In the data rows, 50 means zero.
Here are some points, one per row:
tensor([54, 29, 48, 70, 28, 37, 75, 42, 26, 70, 42, 47, 38, 54, 33, 36, 67, 41, 35, 47, 43, 62,  0,  0, 64, 52, 26, 74,
        31, 67, 73, 54])
tensor([47, 26, 74, 48, 52, 51, 35, 25, 49, 49, 65, 51, 42, 67, 49, 48, 48, 18, 36, 63, 48, 81, 57,  7, 31, 46, 66, 51,
        41, 44, 60, 46])
tensor([70, 29, 48, 54, 70,  0, 25, 53, 21, 57, 66, 68, 51, 68, 61, 44, 46, 53, 32, 66, 34, 43, 38, 33, 29, 31, 37, 43,
        41, 35, 30, 54])
tensor([72, 36, 52, 54, 66, 36, 60, 63,  5, 51, 46, 81, 51, 68, 60, 48, 45, 60, 32, 27, 61, 46, 50, 60, 38, 38, 47, 64,
        11, 45, 52, 26])
tensor([52, 36, 61, 29, 29, 49, 65, 53, 10, 39, 62, 44, 55, 51, 50, 32, 49, 49, 28, 62, 40, 56, 37, 76,  0, 55, 74, 46,
        30, 80, 52, 54])
tensor([17, 31, 70, 53, 42, 41, 46, 43, 31, 65, 27, 36, 22, 72, 32, 71, 68, 33, 59, 38, 47, 48, 55, 63,  4, 37, 45, 70,
        35, 55, 64, 55])
tensor([46, 19, 60, 53, 68, 57, 48, 55, 36, 66, 63, 61, 71, 28, 42, 40, 79, 56, 64, 63, 50, 53, 66, 52, 22, 37, 59, 50,
        50, 49, 50, 72])
tensor([56, 32, 57, 66, 62, 52, 57, 55, 27, 65, 44, 27, 49, 38, 74, 61, 66, 88, 29, 45,  0, 54, 74, 39, 44, 99, 49, 89,
        43, 68, 25, 58])
tensor([55, 34, 43, 62, 81, 40, 53, 56, 51, 34, 21, 48, 56, 71, 45, 64, 44, 58, 52, 41, 47, 57, 60, 56, 29, 76, 73, 23,
        42, 65, 75, 55])
tensor([78, 45, 67, 38, 73, 62, 37, 40, 80, 82, 52, 66, 67, 61, 48, 89, 70, 58, 54, 68, 78, 16, 39, 56, 44, 39, 86, 87,
        45, 81, 47, 73])
tensor([75, 80, 69, 66, 84, 26, 66, 40, 45, 56, 47, 45, 32, 58, 58, 52, 49, 45, 89, 66, 87, 43, 72, 62, 71, 38, 53, 66,
        44, 98, 71, 99])
tensor([54, 41, 55, 54, 62, 47, 56, 61, 58, 33, 46, 49, 36, 48, 63, 55, 50, 45, 77, 39, 36, 70, 55, 52, 42, 45, 77, 69,
        53, 45, 51, 44])
tensor([33, 45, 38, 62, 87, 40, 54, 65, 68, 58, 30, 54, 33, 47, 43, 39, 62, 54, 59, 39, 43, 57, 48, 43, 48, 56, 83, 59,
        49, 43, 46, 35])
tensor([42, 50, 53, 48, 58, 50, 69, 66, 48, 55,  0, 66, 50, 36, 63, 24, 48, 51, 45, 74, 32, 61, 60, 65, 51, 60, 53, 72,
        64, 45, 56, 63])
tensor([66, 38, 80, 42, 59, 76, 39, 32, 46, 40, 31, 47, 48, 57, 51, 63, 49, 61, 78, 63, 12, 65, 32, 65, 99,  4, 69, 52,
        19, 61, 73, 80])
tensor([48, 45, 35, 40, 68, 49, 69, 52, 77, 48, 36, 62, 51, 40, 51, 30, 51, 37, 41, 43, 27, 48, 55, 50, 42, 26, 48, 48,
        40, 56, 56, 44])
tensor([58, 49, 40, 32, 56, 49, 58, 76, 48, 51, 38, 56, 52, 29, 50, 41, 56, 46, 34, 30, 41, 55, 54, 43, 47, 19, 70, 41,
        58, 52, 60, 52])
tensor([56, 50, 65,  0, 43, 39, 57, 49, 65, 51, 46, 30,  0, 62, 39, 33, 35, 96, 13, 44, 24, 48, 68, 47, 53, 16, 55, 37,
        68, 33, 54, 86])
tensor([60, 54, 27, 28, 63, 80, 43, 42, 42, 71, 43, 65,  5, 41, 37, 23, 31, 32, 51, 79, 44, 55, 55, 41, 45, 58, 52, 60,
        45, 50, 55, 36])
tensor([48, 25, 52,  0, 43, 43,  0, 32, 49, 77, 36, 58, 48, 66, 49,  0, 32, 81, 70, 23, 52, 60, 40, 60, 78, 63, 47, 41,
        47, 77, 47, 55])
tensor([74, 70, 53, 45, 58, 60, 25, 35, 34, 64, 52, 70, 22, 42, 56, 39, 37, 55, 46, 31, 26, 40, 47, 57, 43, 83, 70, 38,
        76, 33, 70, 47])
tensor([70, 49, 57, 40, 36, 42, 42,  0, 35, 37, 56, 70, 51,  1,  0, 60, 30, 67, 35, 21, 65, 57, 71, 51, 66, 47, 68, 63,
        35, 70, 59, 58])
tensor([44, 65, 65, 52, 65, 45, 38, 59, 45, 47, 49, 59, 54, 31, 31, 30, 41, 40, 48, 32, 49, 53, 43, 67, 45, 31, 49, 67,
        56, 48, 47, 37])
tensor([48, 56, 41, 54, 37, 53, 27, 66, 59, 70, 47, 51, 51, 28, 49, 47, 24, 42, 45, 30, 47, 57, 53, 42, 50, 46, 55, 56,
        39, 43, 77, 60])
tensor([37, 84, 57, 63, 61, 55, 29, 39, 40, 79, 57, 43, 53, 19, 56, 45, 38, 53, 47, 26, 46, 57, 39, 55, 45, 37, 51, 46,
        65, 56, 65, 55])
tensor([58, 67, 61, 26, 58, 65, 32, 62, 40, 59, 42, 41, 58, 42, 25, 51, 23, 63, 63, 47, 53, 58, 48, 48, 40, 37, 38, 74,
        59, 44, 55, 22])
tensor([48, 41, 53, 81, 49, 82, 38, 18, 57, 59, 45, 68, 50, 45, 35, 21, 27, 58, 46, 28, 42, 58, 61, 51, 27, 39, 45, 42,
        76, 45, 35, 66])
tensor([56, 53, 51, 47, 43, 44, 27, 65, 71, 40, 50, 49, 30, 18, 24, 57, 34, 60, 56, 19, 65, 54, 61, 47, 54, 49, 46, 61,
        34, 73, 49, 57])
tensor([54, 58,  8, 51, 53, 41, 67, 32, 75, 43, 42, 56, 40, 70, 70, 55, 62, 56, 69, 36, 60, 58, 40, 80, 45, 31, 36, 61,
        65, 40, 42, 52])
tensor([58, 78, 10, 35, 68, 77, 46, 44, 46, 17, 59, 45, 47, 49, 58, 56, 66, 49, 89, 60, 50, 31, 71, 33, 57, 27, 36, 40,
        45, 51, 42, 50])
tensor([48, 50, 34, 60, 70, 49, 49, 69, 66, 14, 37, 68, 64, 50, 51, 36, 54, 45, 38, 63, 45, 63, 58, 56, 54, 58, 47, 65,
        60, 43, 60, 41])
tensor([74, 59, 30, 41, 48, 51, 61, 69, 67, 38, 65, 49, 50, 48, 66, 45, 50, 31, 50, 48, 34, 55, 49, 49, 50, 41, 68, 68,
        67, 39, 54, 33])
tensor([63, 85, 25, 70, 17, 55, 11, 65, 57, 20, 65, 44, 46, 76, 46, 64, 85, 75, 55, 91, 62, 77, 63, 64, 96, 32, 52, 63,
        61, 67, 58, 50])
tensor([46, 97, 59, 41, 40, 87, 83, 57, 56, 19, 52, 75, 68, 99, 69, 46, 77, 79, 45, 37, 27, 49, 24, 39, 66, 42, 51, 32,
        94, 84, 31, 44])
tensor([33, 54, 41, 51, 54, 41, 55, 63, 69, 50, 50, 61, 46, 35, 63, 51, 57, 48, 48, 53, 61, 77, 60, 44, 43, 34, 57, 49,
        58, 53, 58, 34])
tensor([49, 50, 84, 58, 23, 49, 54, 38, 52, 41, 30, 46, 32, 46, 56, 29, 90, 62, 38, 80, 96, 20, 39, 33, 85, 43, 62, 20,
        60, 30, 60, 28])
tensor([73, 48, 46, 77, 11, 71, 48, 63, 66, 67, 60, 66, 48, 50, 25, 63, 42, 54, 41, 58, 36, 58, 23, 82, 66, 52, 45,  6,
        47, 35, 37, 47])
tensor([33, 52, 41, 45, 56, 70, 48, 31, 45, 73, 51, 24, 58, 36, 64, 78, 52, 42, 14, 65, 71, 78, 52, 51, 65, 50, 12, 21,
        51, 60, 69, 16])
tensor([74, 36, 53, 43,  4, 60, 67, 72, 52, 64, 48, 57, 40, 49, 34, 58, 46, 28, 64, 40, 31, 32, 72, 34, 46, 84,  4,  0,
        68, 56, 47, 25])
tensor([49, 70, 79, 58, 26, 20, 61, 43, 73, 56, 63, 43, 76, 53, 48, 45,  6, 62, 66, 62, 45, 43, 36, 44, 46, 53, 47, 33,
        67, 61, 53,  5])
tensor([31, 85, 82, 43, 57, 40, 41, 42, 73, 51, 57, 58, 68, 44, 23, 62, 70, 18, 44, 60, 44, 51, 43, 42, 62, 63, 25, 38,
        27, 27, 52, 59])
tensor([ 0, 37, 41, 33, 21, 45, 61, 39, 44, 50, 68, 89, 40, 46, 55, 86, 45,  3, 42, 56, 73, 38, 43, 42, 79, 65, 50, 70,
        45, 29, 63, 55])
tensor([35, 51, 37, 52, 43, 37, 26, 48, 65, 48, 55, 38, 48, 39, 42, 42, 75, 22, 54, 46, 45, 56, 42, 59, 36, 62, 29, 41,
        50, 46, 61, 45])
Along one direction, these points spread out more than along any other. Take the direction at right angles to it along which they spread out most. Go by this last direction. How far along it is each point below, from 0 to 99? 50 is the average, and the first point above lies past it. One standard deviation of the points above along it is 16.
tensor([40, 38, 48, 60, 25, 41, 43, 46, 63, 53, 47, 65, 52, 38, 87, 55, 46, 52, 55, 52, 40, 48, 71, 44, 44, 52, 17, 50,
        47, 33, 56, 29]) 69
tensor([51, 72, 86, 60, 45, 69, 39, 51, 55, 22, 55, 50, 60, 69, 66, 54, 40, 59, 40, 29, 89, 42, 34, 40, 31, 69, 27, 51,
        27, 15, 31, 50]) 61
tensor([61, 42, 65, 32, 60, 26, 64, 66, 24, 21, 53, 46, 65, 40, 62, 77, 34, 41, 45, 55, 79, 65,  1, 32, 51, 63, 40, 30,
        80, 18,  0, 76]) 61
tensor([ 4, 59, 45, 52, 50, 35, 91, 64, 28, 67, 99, 59, 56, 76, 35, 56, 34, 88, 53, 70, 62, 47, 38, 48, 55, 75, 50, 26,
        17, 19, 13, 53]) 66
tensor([13, 27, 61, 68, 47, 66, 40, 64, 65, 41, 99, 31, 32, 57, 58, 42, 46, 10, 33, 55, 91, 46, 58, 55, 70, 64, 37, 37,
        45, 75, 30, 47]) 66
tensor([59, 34, 59, 46, 63, 38, 70, 46, 56, 41, 99, 39, 60, 47, 47, 51, 76, 62, 61, 48, 69, 50, 34, 90, 52, 73, 30, 57,
        71, 22, 55, 35]) 56
tensor([50, 62, 36, 53, 33, 40, 76, 45, 31, 82, 48, 18, 81, 84, 51, 49, 70, 10, 48, 41, 73, 62, 90, 51, 68, 75, 67, 53,
        39, 23,  4, 48]) 60
tensor([33, 34, 36, 73, 40, 48, 53, 69, 34, 47, 37, 38, 77, 30, 61, 73, 66, 54, 67, 50, 54, 27, 73, 35, 52, 52, 52, 36,
        62, 49, 33, 43]) 56
tensor([45, 53, 49, 79, 59, 47, 53, 39, 56, 44, 40, 15, 50, 51, 62, 77, 45, 30, 39, 67, 45,  2, 48, 78, 65, 46, 49, 54,
        42, 68,  6, 39]) 46
tensor([67, 56, 41, 54, 61, 50, 53, 55, 69, 35, 59, 21, 77, 45, 79, 41, 48, 63, 56, 40, 62, 34, 46, 60, 37, 47, 53, 49,
        34, 36, 66, 51]) 42
tensor([33, 27, 12, 69, 41, 70, 63, 70, 33, 36, 46,  8, 78, 85, 35, 62, 35, 56, 66, 66, 30,  0, 71, 52, 51, 67, 53, 67,
        88, 59, 72, 68]) 45
tensor([60, 55, 12, 47, 32, 63, 65, 60, 67, 35, 28, 27, 61, 45, 70, 51, 37, 54, 65, 70, 38, 49, 50, 49, 27, 66, 64, 53,
        35, 51, 47, 62]) 46
